Some points, each followed by its number:
[-31. -30.   7.  -3. -29.  30.  47.   1.] 0
[ 40.  11. -21.  10.  46. -47.  -8. -38.] 1
[ 22.  30.   4.  -4.   9.  -6. -26.   5.] 2
[ 18.  31.  34.  -5.  18. -12.  -3.  21.] 3
[-12. -37.  -7. -25.   6.  37.  -7.   8.] 4
[ 22. -46.  13.  28.  -1.   5. -23. -22.] 5
[ 62.  -7. -19.   5.  40. -30. -56. -40.] 6
[  2.  20.  12.   4.  10. -15.  30. -37.] 7
[-27.   3.   8.  -2. -10.  28.  17.  25.] 8
[-23. -77. -35. -23.   9.  19. -26. -36.] 9
[ 23. -36. -43. -24.  11. -31.   5. -29.] 10
[-31. -25. -25.  14.  -4.   9. -39. -37.] 11
Which three points above are nearest to each new point, looking only along the 2 directions in which the numbered points spread most? Their numbers follow each, nearest first.
[-43. -11.  -2. -10. -17.  13.  -8.   5.] : 4 0 8
[-26. -23.  -7. -15.  20.   4.  20.  20.] : 4 8 0
[ 13. -18. -23. -10.  -4.  -6.  -2.  -8.] : 5 11 10
[ 36.  77.  30.  -1.  -3. -22.  52.  -7.] : 3 2 7
[ 1. 54.  6. 16.  5. 24. 39. 16.] : 3 7 8
[ 15. -28.   4. -12.  24.   0.  16.  -1.] : 5 7 4
[-28. -37. -11.   9. -24.  35.   4.   2.] : 4 0 8
[ 11.  13.  -6. -16.  -7. -36. -10.  26.] : 7 2 3
[-57.  -5.   4.  25. -26.  23.  -4.  -2.] : 0 8 4
[ 14. -51. -21.  -5.   7. -32. -26. -19.] : 10 5 11
[-14.   2.  16.   5. -37.  34.  21. -26.] : 8 0 4
[ 10. -44. -18. -17.  -9.  14. -16.   7.] : 11 4 5
[-12.  56.  13.  31.  -3. -18.  25. -20.] : 3 7 2
[-21. -28.  -9.  21. -22.  -7.  -5. -13.] : 4 5 11
[-17. -55. -17.  -3.  35.  -2.  -4.   1.] : 11 5 4
[ -5.  -7.   3.  -4.  16.   9. -22.  -6.] : 5 7 2
[ 27.  39.  -8.  11.  12. -22.  11.  23.] : 3 2 7
[ 28.   0.   7.   4.  40. -14.   5.   3.] : 2 7 3
[ 26.  42.   7.  26.   2. -20. -30. -11.] : 2 7 3
[ 78.  19.   3.  -1.  53. -50. -26.   7.] : 1 6 2
[ 57.  29.   6.   6.  68. -56. -18.  15.] : 1 2 6
[-11.   9. -17. -15.   8.  16. -16.  19.] : 7 4 8
[ -8. -31.  -4. -18. -28.  56.   9.  14.] : 0 4 8
[ 12. -34.  -1. -19. -13. -11. -10.  -5.] : 5 11 4
